In each game, the first row plays the second. By how much does the first row win? 15 means about a draw, 30 a big win and 0 a big loss. Wins can go round in a circle. Each row has two weighted sums of its numbers, A and B, taken from their middle values. A row wins by its A times the other's B, less its B times the other's A.
array([-57, 9, 12, -48, -70, 18, -18, 25, -9, 14, 34, 0, -52, -33,
       -26, -28])
array([-11, 8, 0, 12, -6, 3, 0, -55, 8, -52, -51, -69, 48, 4,
       25, -24]) ~ 16
array([-42, 5, 13, 27, 60, 28, -13, -41, 4, 9, -15, 1, 13, 4,
       7, -12])
array([-50, -9, 32, -31, -53, 33, -19, -34, -12, 5, 34, -28, -20, -56,
       40, -39]) ~ 13
array([-29, 18, -39, 11, -18, -30, 16, -4, -57, 18, 49, -7, -26, -17,
       10, 58])
array([-56, -20, 44, 37, 47, 50, -9, -51, 11, 33, -6, 19, -14, 10,
       -8, -15]) ~ 16
array([21, 29, -37, 43, 10, -23, -10, 13, -30, 27, 12, -11, -8, -25,
       -7, 45])
array([3, 19, -2, 11, 1, 4, 4, -49, 16, -50, -35, -77, 54, 14,
       74, -26]) ~ 16
array([25, -17, 65, 65, 15, 52, 8, 12, 29, -14, 6, 45, -5, 3,
       11, 26])
array([12, 12, -21, 42, -8, 24, 11, -56, 1, -53, -34, -75, 42, 12,
       60, -27]) ~ 6
array([-26, -24, -35, -52, 20, -26, 2, -10, -16, 18, 10, 2, 53, 46,
       -20, -22])
array([24, -20, 2, -19, -20, -47, 34, -20, 8, -49, -10, 7, -34, 17,
       -4, -20]) ~ 20
array([6, 11, -16, 11, -9, -1, 3, -32, 12, -66, -37, -73, 56, 10,
       45, -26])
array([-26, -17, 24, -26, -21, 15, 3, -1, -43, 12, 46, -16, 2, -35,
       24, -25]) ~ 18
array([8, -14, -28, -44, -7, -23, 11, 4, 8, -14, -7, 37, -33, 2,
       -34, -8])
array([52, -24, 20, -2, -40, -10, 9, -30, 13, -83, -21, -23, -41, 14,
       35, -9]) ~ 18
array([-4, 34, 17, 11, 5, -13, -28, 28, 71, 29, -46, -15, -4, -38,
       -45, -58])
array([-7, -17, -28, -36, 30, 28, -7, 25, -35, 27, -21, -3, 48, 69,
       17, 20]) ~ 13
array([42, -11, 48, 41, 18, -40, -38, 38, 4, 45, -25, -31, 25, 13,
       15, -1])
array([-3, 22, -24, 18, 7, -29, -2, 1, -44, 22, 31, -7, -36, -42,
       13, 73]) ~ 20
array([6, -20, -10, -48, -18, -30, -5, -9, 21, -4, 10, 32, -12, 8,
       -54, -12])
array([42, -20, 18, -31, -23, -63, 45, -34, 20, -36, 11, 17, -52, 42,
       -10, 10]) ~ 21
array([-31, 16, -1, -28, -48, 39, 8, 33, 3, 34, 34, 4, -20, -30,
       -1, 0])
array([12, -23, 11, -14, -44, -40, 41, -57, 1, -50, -8, 14, -34, 21,
       -6, 4]) ~ 8
array([38, -20, 22, -5, -2, -29, 1, -27, 36, -18, 7, 15, -22, 20,
       9, -7])
array([56, -10, 41, 18, 10, -36, -39, 22, -18, 39, 1, -31, 26, -17,
       18, 8]) ~ 16
array([22, -18, 18, -31, -18, -31, 17, -23, 19, -24, -5, 4, -31, -6,
       -21, -3])
array([7, -34, 48, 56, 37, 56, 5, 8, 23, 5, -26, 77, 5, 16,
       -11, 17]) ~ 14
array([25, 31, -76, 14, 37, -1, 29, -10, 3, -76, -50, -81, 47, 9,
       49, -13])
array([-7, -29, 44, 3, -28, 41, 19, 18, 24, -16, 14, 39, -47, 9,
       -16, 16]) ~ 18
array([60, -22, 11, 0, -42, -1, 19, -10, 14, -66, -19, -11, 0, 22,
       14, 6])
array([31, -3, 10, 30, -22, -33, -59, 4, -16, 33, -18, -43, 1, -19,
       11, -12]) ~ 7
array([7, 23, -5, -10, -19, -11, -16, -41, 14, -64, -55, -89, 37, 0,
       31, -37])
array([-83, 2, 13, -23, 26, -10, 5, -72, -7, 13, 24, 22, -23, -35,
       -3, -13]) ~ 10
array([-3, -27, 7, -39, 54, 0, -20, 3, -6, 25, 9, 26, 56, 37,
       -33, 10])
array([-8, 23, -55, 23, -9, -26, 75, -14, -63, -2, 44, 9, -27, -53,
       12, 67]) ~ 14
array([38, 18, -23, 19, 10, -42, -4, 24, -48, 11, 22, 17, -30, -26,
       -4, 51])
array([61, 8, 0, 30, 22, -32, -60, 9, -2, 33, 14, -21, 14, -5,
       2, 2]) ~ 17
array([-10, 63, -47, 14, 0, 24, 25, 38, 12, -55, -35, -40, 31, -5,
       -5, -11])
array([40, -22, 18, 28, -13, -35, -49, 16, -22, 26, -5, -39, 18, 18,
       11, 10]) ~ 14
array([9, -21, 49, 68, 47, 64, 13, 0, 17, 8, -22, 50, 22, 16,
       3, 30])
array([-64, -7, 27, 34, 44, 4, -1, -55, 4, 20, -7, 13, -26, -19,
       23, -2]) ~ 15
array([-32, 22, -40, 24, 21, -37, 39, -35, -60, 8, 22, 28, -48, -38,
       -11, 71])
array([28, -21, 30, 0, -47, -20, 12, -44, 14, -85, -27, -24, -42, 28,
       -1, 3]) ~ 22
array([37, -37, -11, -36, -32, -50, 34, -34, 13, -31, 0, 24, -10, 9,
       -15, -22])
array([67, -33, 20, 17, -35, -11, 27, -11, 15, -66, 2, -19, -22, 42,
       20, 10]) ~ 25
array([-7, 20, -27, 12, -14, -4, 16, -9, -19, -46, -49, -89, 45, -8,
       66, -32])
array([-3, 16, -50, -20, -24, 56, 9, 44, -25, 3, 17, -22, 33, 49,
       -12, 21]) ~ 17
array([46, -20, 14, 10, -36, -21, 36, -40, 2, -71, -10, -26, -11, 13,
       33, 4])
array([34, -25, 12, 18, -19, -42, 22, 4, -12, -74, -21, 2, -3, 20,
       31, -3]) ~ 11
array([32, -6, 11, 28, 21, -21, -36, 18, 16, 49, -52, 2, 19, -31,
       -15, -19])
array([23, 25, -36, 10, -3, 2, 35, -26, 8, -85, -42, -82, 37, 9,
       55, -14]) ~ 18
array([6, 19, -24, 2, -1, -18, 19, -53, 19, -56, -62, -86, 51, 27,
       61, -5])
array([10, 49, -6, 9, -11, 2, 4, 51, 45, 15, -36, 6, -20, -76,
       -49, -51]) ~ 18
array([23, -6, 5, -34, -25, -24, 29, -27, 28, -30, 15, 7, -39, 19,
       -14, -15])
array([0, 34, -43, -1, -5, 48, 15, 41, 2, -4, 16, 24, 36, 6,
       0, 13]) ~ 17
array([-14, 39, -62, 32, 2, -29, 29, 14, -53, 8, 32, 18, -39, -28,
       6, 68])
array([44, -27, 29, -26, -29, -39, 17, -37, -1, -36, 6, -15, -28, 18,
       1, -13]) ~ 17
array([-1, -48, 19, -44, 35, -8, -36, -21, 18, 33, 5, 15, 10, 58,
       -8, -15])
array([-15, 2, 11, -39, -66, 31, -8, 57, -5, 2, 25, 22, -13, -37,
       -23, -14]) ~ 14
array([13, -1, -1, -1, -17, -27, -33, 25, -55, 29, 38, -42, 0, -2,
       22, 41])
array([-14, 2, -44, 24, -16, -28, 6, 5, -50, 11, 34, 8, -34, -11,
       26, 52]) ~ 19
array([0, -35, 0, -57, -11, -52, 22, -13, 16, -25, -7, 13, -47, 16,
       -36, 12])
array([10, -26, 44, 70, -12, 58, 22, -4, 7, 10, -6, 47, -16, 10,
       2, 7]) ~ 11
array([-12, -33, -8, -23, 33, 0, 10, -18, 11, 26, 15, 8, 42, 54,
       -15, -22])
array([20, 67, -84, 14, -3, 22, 34, 13, 0, -47, -42, -45, 9, -17,
       -1, 12]) ~ 15
array([6, -27, 28, 63, 19, 55, 23, -8, 16, 10, 1, 34, 7, 15,
       2, 40])
array([34, -4, 18, 4, 0, -28, 26, -7, 16, -44, -4, 13, -18, 27,
       23, 6]) ~ 13
array([-22, 44, -51, 33, -13, -39, 13, -8, -57, 4, 22, -3, -22, -23,
       14, 64])
array([-7, 42, -7, -2, -6, 8, -30, 11, 56, -3, -44, 13, -11, -63,
       -31, -44]) ~ 12
array([4, 46, -25, 1, 10, -8, -18, 36, 50, 26, -30, 4, 13, -39,
       -38, -51])
array([26, -10, 58, 1, -55, 43, 21, 20, 25, -36, 23, 24, -24, 7,
       14, 7]) ~ 5
array([17, 15, 2, 41, -6, -4, -24, 3, -30, 27, -7, 9, -2, -31,
       0, 55])
array([-7, 21, -37, 8, -20, 7, 21, -44, 17, -90, -49, -81, 13, 16,
       50, -21]) ~ 16
array([-12, -15, -26, -17, 21, 26, 14, 38, -21, 21, -6, -15, 47, 38,
       -19, 19])
array([-67, -12, 24, 3, 27, 16, -7, -32, -16, 44, 19, 11, 13, -27,
       23, -29]) ~ 19
array([10, -27, 11, -20, 17, -55, 24, -21, 12, -42, 9, 48, -16, 16,
       -22, 16])
array([-15, 30, 32, 12, -9, -15, -7, 31, 64, 3, -34, 15, -11, -48,
       -50, -44]) ~ 14
array([7, -3, -8, -36, 11, -38, 23, 16, 35, -1, -17, 13, -18, 21,
       -47, 6])
array([-15, -35, 44, 59, 24, 60, 4, 6, 19, 7, -7, 57, -16, 8,
       4, 22]) ~ 15
array([-73, -4, 12, -19, 17, 27, -21, -54, 14, 15, 11, 10, -29, -36,
       2, -41])
array([-31, -8, 18, -41, -40, 22, 17, 60, -16, 13, 46, 37, -9, -7,
       -9, -10]) ~ 5
array([-13, 17, -20, -66, -37, 25, 3, 63, 3, 18, 42, 21, -25, 3,
       -36, 2])
array([41, -2, 29, 33, 4, -29, -42, 25, 20, 47, -21, 2, 0, -16,
       -5, -11]) ~ 20
array([-14, -28, -22, -26, 40, 35, 11, 2, -35, 13, 25, -16, 31, 76,
       -3, 30])
array([-51, 17, -3, 22, 48, -23, 11, -46, -55, 6, 26, 40, -41, -11,
       -25, 61]) ~ 7
array([-10, 12, 30, -29, -34, 4, -31, -20, -38, 35, 39, -43, -25, -16,
       18, -4])
array([15, 36, -34, 24, -7, 11, 30, -50, 25, -76, -48, -78, 31, 3,
       47, -26]) ~ 15
array([-5, 10, 19, -29, -46, -6, -11, -8, -38, 27, 31, -23, -17, -1,
       32, -12])
array([-7, 38, -1, 11, -8, 2, -30, 40, 52, -1, -22, -4, -10, -11,
       -23, -45]) ~ 13
array([7, 2, -11, 13, -3, -25, -10, 31, -48, 22, 16, -24, 15, 15,
       44, 59])
array([36, 0, 11, 26, 1, -36, -49, 5, 6, 34, -29, -49, 44, 1,
       19, -3]) ~ 14
array([2, 1, -2, -36, -58, -18, -24, 12, -47, 26, 36, -28, -15, -37,
       30, -4])
array([-3, -14, -36, -32, 13, 47, 7, 18, 10, 24, 4, 13, 42, 41,
       -24, 17]) ~ 14
array([-12, -26, -9, -11, 13, 9, -17, -25, -3, 6, -15, -13, 63, 66,
       19, -15])
array([14, 81, -59, 24, 1, 16, 27, 17, 2, -41, -54, -43, 17, -39,
       -5, -19]) ~ 14
array([-2, 0, -8, -53, 9, -29, 21, 5, 25, 31, -10, 62, 5, 31,
       -30, 2])
array([16, 28, 2, 14, -7, -14, 0, -39, 37, -63, -58, -89, 44, 27,
       36, -40]) ~ 17
array([-41, 27, -52, 18, 79, -32, 53, -56, -26, -5, -12, 51, -18, -41,
       -42, 11])
array([10, -27, -28, -35, 62, 10, -6, 7, -11, 28, 9, 34, 55, 66,
       7, 20]) ~ 9
array([4, 66, -55, 28, -12, 25, 31, 9, 35, -52, -42, -27, 17, -24,
       -16, -9])
array([15, -36, 39, 63, -2, 71, 16, 27, 41, -12, -1, 43, -22, 37,
       -2, 21]) ~ 14
array([-4, 66, -66, 27, -11, 8, 15, 43, 19, -44, -35, -28, 22, -22,
       -8, -15])
array([23, -29, 1, -29, -5, -52, 12, -18, 7, -32, -22, 17, -6, 26,
       -5, -3]) ~ 18
array([28, 21, 28, 26, 17, -8, -56, 44, 54, 25, -34, 7, 12, -53,
       -31, -45])
array([36, -21, 35, 18, -40, -30, -9, -8, 9, -60, -12, -21, -42, 19,
       4, -8]) ~ 23
array([23, -4, 24, 13, -43, 38, 12, 6, 6, -42, 7, 4, -58, 20,
       22, 21])
array([-29, 1, -29, -21, -16, 55, 22, 33, 0, 2, -3, 14, 52, 18,
       -12, 33]) ~ 26
array([42, -20, 24, 12, -38, -33, 32, -36, 16, -73, -15, -14, -25, 20,
       25, 13])
array([48, -19, 30, 36, 30, -26, -23, 25, 6, 50, -17, -14, 36, 2,
       -3, 2]) ~ 15
array([18, -19, -21, -47, -4, -41, 33, -2, -6, -40, 26, 33, -14, 8,
       -33, -10])
array([10, -13, -29, 1, -33, -36, -31, 0, -21, 24, 21, -39, 2, -25,
       24, 39]) ~ 13
array([31, -31, 19, -23, -40, -44, 9, -12, 5, -35, 7, 40, -16, -3,
       -31, -15])
array([-4, -23, -36, 0, 33, 24, -6, -8, -13, 8, -22, -19, 85, 75,
       11, -1]) ~ 17
array([37, 19, -11, 37, 0, -8, 5, 3, -59, 12, 26, 12, 13, -3,
       -9, 78])
array([31, -5, 29, 18, 28, -31, -56, 38, 20, 32, -25, -2, 20, -23,
       -19, -23]) ~ 11
array([21, -30, 25, -27, -20, -32, 12, -28, 13, -43, 1, -6, -42, 13,
       -1, -5])
array([54, 1, 22, 16, -37, -5, -49, 7, -30, 40, -2, -56, -3, -15,
       25, 12]) ~ 13
array([6, -45, -32, -47, 58, 13, 19, 53, -5, -1, 7, 45, 68, 58,
       -1, 17])
array([-43, -7, 44, -34, -32, 37, -27, -17, -5, 7, 28, -26, -8, -33,
       31, -31]) ~ 13
array([-27, 0, 4, -43, -42, 47, 16, 40, 4, 33, 26, 0, -8, -33,
       -42, -23])
array([-49, -23, 57, -50, -9, 31, -22, -29, 1, 7, 41, -47, -5, -6,
       31, -40]) ~ 8
array([-17, -13, -27, -10, 27, 24, 28, 22, -21, 13, -8, -37, 68, 71,
       -16, 10])
array([54, 2, -14, 11, 5, -61, -37, 21, -1, 36, -5, -33, 13, -7,
       5, -29]) ~ 9
array([20, 32, -18, 21, 8, 17, 6, -22, 9, -72, -44, -86, 25, 21,
       59, -25])
array([-60, -6, 16, -3, 0, 7, 0, -64, -20, 14, 20, 6, -34, -38,
       23, -41]) ~ 8
array([9, -38, -12, -17, 22, 24, 16, 12, -16, 14, 3, -18, 54, 64,
       3, 22])
array([-15, -36, -43, -14, 41, 1, 16, 14, -40, 4, 20, 20, 64, 65,
       3, 19]) ~ 15
array([-28, -36, -15, -39, 22, 25, -21, 19, 4, 22, -10, -5, 59, 51,
       -9, -1])
array([6, -23, 59, 71, -3, 81, 12, 29, 32, -27, -5, 29, -30, 33,
       -12, 43]) ~ 5
array([1, -26, -7, -49, 6, -34, 5, 18, 33, -1, -1, 48, 17, 34,
       -8, 7])
array([45, -23, 35, 7, -23, -36, 20, -27, 15, -62, 9, 4, -2, 20,
       44, 14]) ~ 5
array([-19, 26, -24, -57, -7, 17, 4, 55, 14, 17, -11, 29, -43, -11,
       -36, 8])
array([44, -17, 1, 37, 0, -21, -42, 11, 17, 20, -11, -5, 32, -4,
       7, -1]) ~ 22
array([18, 20, -8, 17, 22, -34, -14, 42, 38, 27, -32, 30, 25, -35,
       -35, -19])
array([-18, 51, 5, 15, -11, -12, -33, 32, 50, 40, -43, -3, 5, -54,
       -28, -51]) ~ 17
array([13, -17, -11, -53, -6, -6, 21, 0, 20, 11, 10, 65, 22, 25,
       -31, -16])
array([-41, -20, 30, 36, 33, 52, -20, -32, 28, 29, 2, 9, -13, 3,
       -1, -32]) ~ 16
array([-19, 11, -5, -63, -8, 20, 27, 33, 6, 8, 16, 44, -57, 4,
       -67, -2])
array([-53, -5, 68, -29, -47, 24, -42, -35, -34, 8, 34, -41, -23, -9,
       44, -38]) ~ 14
array([34, -1, 15, 3, 13, -21, -31, 7, -23, 24, 18, -25, 6, 4,
       10, -4])
array([16, 32, 3, 24, 3, -3, 4, -34, 12, -58, -46, -83, 38, 8,
       70, -13]) ~ 20
array([-9, 59, -47, 22, -29, 22, 35, 22, 8, -27, -20, -39, -3, -25,
       1, -15])
array([-9, 22, -76, 6, 30, -25, 10, 16, -62, -1, 36, 2, -31, -27,
       3, 74]) ~ 16
array([-51, 3, -14, 28, 58, -37, 9, -63, -15, 11, 13, 58, -45, -35,
       10, -8])
array([-27, -20, 41, 62, 39, 67, 13, 13, 17, 13, -11, 50, 3, 24,
       -1, 13]) ~ 15
array([-36, -24, 32, -47, -52, 31, 15, -30, -29, 3, 46, -17, -8, -3,
       23, -35])
array([-63, 30, -51, -1, 70, -48, 35, -52, -17, 25, 16, 33, -35, -47,
       -9, 13]) ~ 16
array([-24, 22, 11, -20, -37, 46, -15, 38, 21, 18, 24, 7, -39, -49,
       -32, -36])
array([-19, -24, 7, -21, 45, 10, -32, -23, 17, 1, 5, -11, 64, 70,
       22, 8]) ~ 12
array([-6, 35, -50, 2, -13, 37, 6, 60, 5, 3, 8, 14, 44, 38,
       -7, 23])
array([28, -15, 33, 35, -43, 25, 3, 6, 20, -57, -17, -14, -13, -3,
       28, 17]) ~ 7
array([11, -17, -33, -67, 28, -24, 36, 30, 10, 2, -2, 74, 21, 8,
       -17, -6])
array([25, -13, 49, -12, -16, -30, -40, 35, -17, 37, -13, -22, 45, -37,
       20, -2]) ~ 7
array([39, 5, 30, 42, 12, -30, -57, 17, 44, 40, -20, -47, 23, 1,
       1, -6])
array([-13, 66, -51, 22, -17, 14, -11, 41, 18, -28, -38, -35, 27, -31,
       -16, -22]) ~ 17
array([5, 53, -67, 25, 4, 19, 46, 10, -8, -55, -39, -51, 35, -4,
       13, 16])
array([-61, 0, 2, 11, 66, -4, -5, -66, 5, 2, -7, 23, 1, -4,
       -6, -30]) ~ 12
array([41, 0, 17, 34, -9, -15, -47, 11, -3, 36, -20, -43, 3, -7,
       19, -6])
array([1, -1, -4, -26, -41, 5, -20, -21, -49, 18, 43, -35, -34, -33,
       38, -2]) ~ 15
array([-10, 35, -7, -5, -9, 9, -19, 12, 49, 12, -46, -20, -14, -51,
       -43, -60])
array([-1, -31, -1, -33, 56, 2, -15, -5, 11, 32, -13, 22, 53, 53,
       -43, -15]) ~ 20
array([-4, 10, -3, 18, -22, -28, -30, 21, 54, 22, -70, 6, 9, -44,
       -44, -32])
array([-61, -5, 40, -38, -13, 17, -18, -61, -16, 26, 32, -11, -64, -19,
       18, -47]) ~ 20
array([-29, -16, -14, -32, 47, 16, 3, -19, 1, 12, -1, 13, 35, 41,
       -26, -18])
array([48, -21, -2, 18, -29, -3, 45, 3, -1, -80, -14, -8, -16, 16,
       14, 23]) ~ 20
array([-7, 29, -38, 27, -26, -19, -5, 0, -56, 8, 57, -19, -52, -32,
       25, 54])
array([-81, 29, -7, 26, 71, -29, 41, -61, -7, 1, 12, 46, -31, -36,
       -17, 41]) ~ 17
array([55, -32, 16, 12, -9, -42, -31, 32, 1, 32, -1, -18, 24, -11,
       16, -10])
array([16, 16, -52, 13, -6, -4, 2, -47, 5, -72, -29, -76, 25, 20,
       67, -23]) ~ 14
array([26, 13, 24, 17, 23, 0, -20, 13, 41, 27, -10, -16, 7, -34,
       -23, -19])
array([64, -10, 8, 0, 3, -38, -51, 25, -11, 15, -10, -43, 39, -12,
       14, 21]) ~ 14
array([20, 10, 18, -14, -17, -34, 6, -35, 35, -36, -2, 17, -48, 19,
       -12, 8])
array([-2, 36, -31, 40, -3, -28, 33, -7, -70, -11, 17, 21, -12, -23,
       -1, 68]) ~ 13
array([-20, 31, -16, -27, -15, 30, 11, 55, 13, 24, 25, 30, -21, 4,
       -41, -15])
array([-4, -14, 71, 42, -57, 43, 6, 58, 7, 0, 21, 29, -45, 11,
       9, 1]) ~ 9
array([-29, 35, -60, -11, -13, 50, 27, 42, -23, 7, 17, -19, 40, 9,
       -5, 12])
array([-74, 3, 59, -51, -48, 46, -26, -44, -2, 18, 41, -58, -7, -32,
       60, -44]) ~ 11
array([5, 30, -7, 9, -20, -4, -36, 45, 35, 2, -27, -11, -8, -56,
       -25, -39])
array([-40, 5, -43, 31, 28, -14, 31, -28, -36, 3, 35, 26, -54, -61,
       1, 33]) ~ 14
array([-3, -46, 18, -57, 33, -7, -10, 0, 31, 29, 0, 29, 47, 43,
       -26, -3])
array([-18, 28, 19, -47, -65, 9, 9, 48, -9, 19, 30, 10, -4, -19,
       7, -42]) ~ 17
array([-28, -40, 13, -59, 33, -5, 6, -5, 12, 27, 0, 27, 49, 40,
       -21, -10])
array([-12, -11, -36, -29, 15, 32, 4, 19, -20, 24, 3, -16, 58, 54,
       -4, 11]) ~ 14
array([28, -6, 4, 17, 6, -39, 10, 25, -52, 6, 17, 9, -6, -2,
       13, 46])
array([1, 14, -29, 21, -34, -34, -24, 17, -45, 24, 35, -38, -11, 2,
       36, 34]) ~ 16
array([-64, -2, 16, -7, 10, 15, -15, -73, 2, 19, 31, 0, -35, -28,
       10, -28])
array([58, 1, 29, 31, 2, -31, -29, 22, 6, 46, -2, -29, 22, -4,
       41, 27]) ~ 12
array([-2, 10, 25, -19, -25, -15, -30, -8, -71, 13, 46, -22, -11, -14,
       36, 9])
array([-5, 35, -37, 31, -31, 19, 18, -4, 5, -60, -26, -64, 51, 4,
       15, -33]) ~ 15
array([-25, -22, 58, 64, 43, 65, 1, -12, 30, 25, -12, 16, -16, 32,
       -22, 23])
array([2, -10, -27, -47, -9, -45, 24, 12, 4, -11, 4, 21, -39, 12,
       -43, 0]) ~ 15
array([57, -22, 7, -19, -26, -45, 37, -45, 4, -43, -25, 9, -24, 11,
       2, 16])
array([-22, 5, -45, -46, -28, 5, 6, 32, 4, 10, 33, 25, -37, 21,
       -60, 7]) ~ 13
array([-44, 17, 49, -20, 20, 13, -18, -77, 8, 24, 17, 6, -26, -13,
       2, -56])
array([13, 2, -4, -55, -3, -48, 15, 8, 9, 12, 6, 21, -5, 18,
       -13, -14]) ~ 13
array([21, -4, -16, -59, -18, -32, 36, -18, 9, -32, 24, 20, -53, 20,
       -26, -1])
array([24, -28, 58, 59, -6, 78, 17, 11, -6, -12, -2, 33, -35, 15,
       -30, 42]) ~ 16
array([-57, -7, 20, 37, 54, 44, 5, -27, 18, 8, 1, -7, -6, 14,
       7, -11])
array([28, -1, -6, 46, -22, -39, -7, 2, -48, 38, 16, 1, 18, 3,
       30, 45]) ~ 14
array([-24, 6, -28, -30, -36, 22, 31, 36, 19, 5, 37, 54, -48, 13,
       -53, 4])
array([23, -13, 27, 55, -8, 78, -13, 2, 28, -24, -7, 20, -40, 12,
       -12, 23]) ~ 13
array([45, 3, 7, 26, 10, -15, -29, 24, 25, 54, -32, 17, 6, -31,
       -29, 0])
array([47, -23, 11, 38, 17, -21, -13, 22, 17, 48, -26, -16, 22, -19,
       -21, -24]) ~ 17
array([13, 33, -49, 0, 3, 36, 3, 58, -1, 9, 13, -14, 12, 30,
       -21, 24])
array([17, -19, 32, -11, -30, -27, 17, -36, 26, -64, -5, 2, -44, 21,
       -12, -9]) ~ 10
array([-10, 31, -62, -22, -2, 54, 16, 55, -16, 3, 10, 19, 24, 33,
       -1, 38])
array([45, -24, 27, -1, -25, -6, 17, -19, 16, -68, -2, -6, -7, 28,
       30, 13]) ~ 3
array([7, -10, 41, 25, -47, 58, -12, 5, 34, -17, 31, 16, -40, 12,
       8, 19])
array([-76, 15, -50, 10, 99, -36, 21, -73, -1, -5, -15, 73, -15, -48,
       -8, 23]) ~ 29
array([-25, -18, 61, -22, -46, 42, -15, 11, 4, 2, 21, -14, -22, -7,
       23, -30])
array([50, -8, 20, 31, 6, 1, -32, 50, 26, 44, -20, 14, -3, -18,
       -21, -5]) ~ 19
array([43, -9, 35, 40, 4, -31, -41, 15, 4, 43, -24, -35, 11, -12,
       8, 9])
array([14, -14, 7, -31, -22, -36, 20, -34, 16, -36, -13, 24, -22, 9,
       -21, 12]) ~ 14
array([-68, -29, 27, -20, -25, 44, -31, -26, -12, 6, 37, -43, -33, 4,
       23, -28])
array([-83, -11, 48, -9, 32, 19, 20, -41, -12, 7, 18, 16, -12, -30,
       29, -23]) ~ 16
array([15, 7, 25, 21, 17, -20, -24, 49, 45, 32, -30, 25, 0, -49,
       -19, -34])
array([-7, 38, 1, -1, -4, 9, -14, 43, 50, 0, -30, -2, -9, -60,
       -46, -41]) ~ 15
array([7, 60, 3, 13, -21, -2, -10, 23, 45, -1, -27, -5, -22, -64,
       -17, -35])
array([-7, -24, -2, -35, 48, 12, -10, 11, 5, 7, -7, 8, 34, 59,
       -30, -12]) ~ 17
array([36, 0, 16, 51, 33, -16, -34, 38, 7, 31, -12, 6, 8, -22,
       -3, -12])
array([-10, 14, -4, -20, -30, -14, -21, -7, -49, -5, 34, -22, -18, -31,
       41, 23]) ~ 12
array([48, -3, 44, 2, -18, -31, -55, 13, -16, 50, 8, -40, 14, -7,
       5, -15])
array([-12, -24, -30, -24, 17, 32, 9, 2, -7, 8, 8, -5, 43, 72,
       -18, 14]) ~ 18
array([-5, 31, -58, -22, -16, 40, 35, 42, -16, -2, -6, 26, 48, 27,
       -2, 32])
array([-83, 17, -43, 7, 58, -37, 4, -75, -20, 5, -1, 34, -36, -52,
       -12, -7]) ~ 29
array([8, 42, -11, -12, 15, -14, -27, 30, 57, 27, -40, -2, -15, -66,
       -44, -32])
array([-40, -4, 29, -41, -44, 31, -17, -38, -32, 13, 47, -47, -28, -14,
       34, -22]) ~ 9
array([29, 20, -9, 40, -3, -7, -15, 15, -25, 20, 3, 18, -18, -7,
       -9, 60])
array([-1, -17, -4, -29, 58, 11, 7, 5, 18, 15, -2, 31, 13, 43,
       -29, 0]) ~ 15
array([39, -14, -4, -7, -35, -39, 37, -20, 7, -62, -32, -17, -30, 9,
       15, 8])
array([62, -21, 13, 28, -60, -3, 9, -28, 5, -47, -8, -32, -22, 13,
       36, 12]) ~ 13
array([-33, 18, 13, -58, -66, 49, -4, 55, -5, 18, 47, 25, -40, -16,
       -35, -16])
array([3, 28, 12, 11, 3, -26, -12, 31, 46, 2, -10, 4, -3, -32,
       -40, -36]) ~ 20
array([35, 10, 31, 38, 14, -15, -46, -1, 25, 31, -20, -9, -2, -22,
       -10, -35])
array([11, -34, -31, -39, 43, 9, 4, 25, -38, 16, 1, 41, 70, 62,
       1, 12]) ~ 13
array([-46, 32, -60, 18, 50, -24, 43, -30, -31, 5, 21, 50, -23, -46,
       -11, 48])
array([-91, 12, -13, 19, 63, -23, 26, -59, -3, -2, -1, 43, -14, -34,
       -8, 25]) ~ 15
array([27, 23, 3, 36, -7, 12, -16, 20, -34, 21, 19, -5, -19, -2,
       10, 40])
array([18, -26, 25, -50, -37, -43, 19, -24, -1, -22, 2, 16, -21, 31,
       -10, -14]) ~ 15
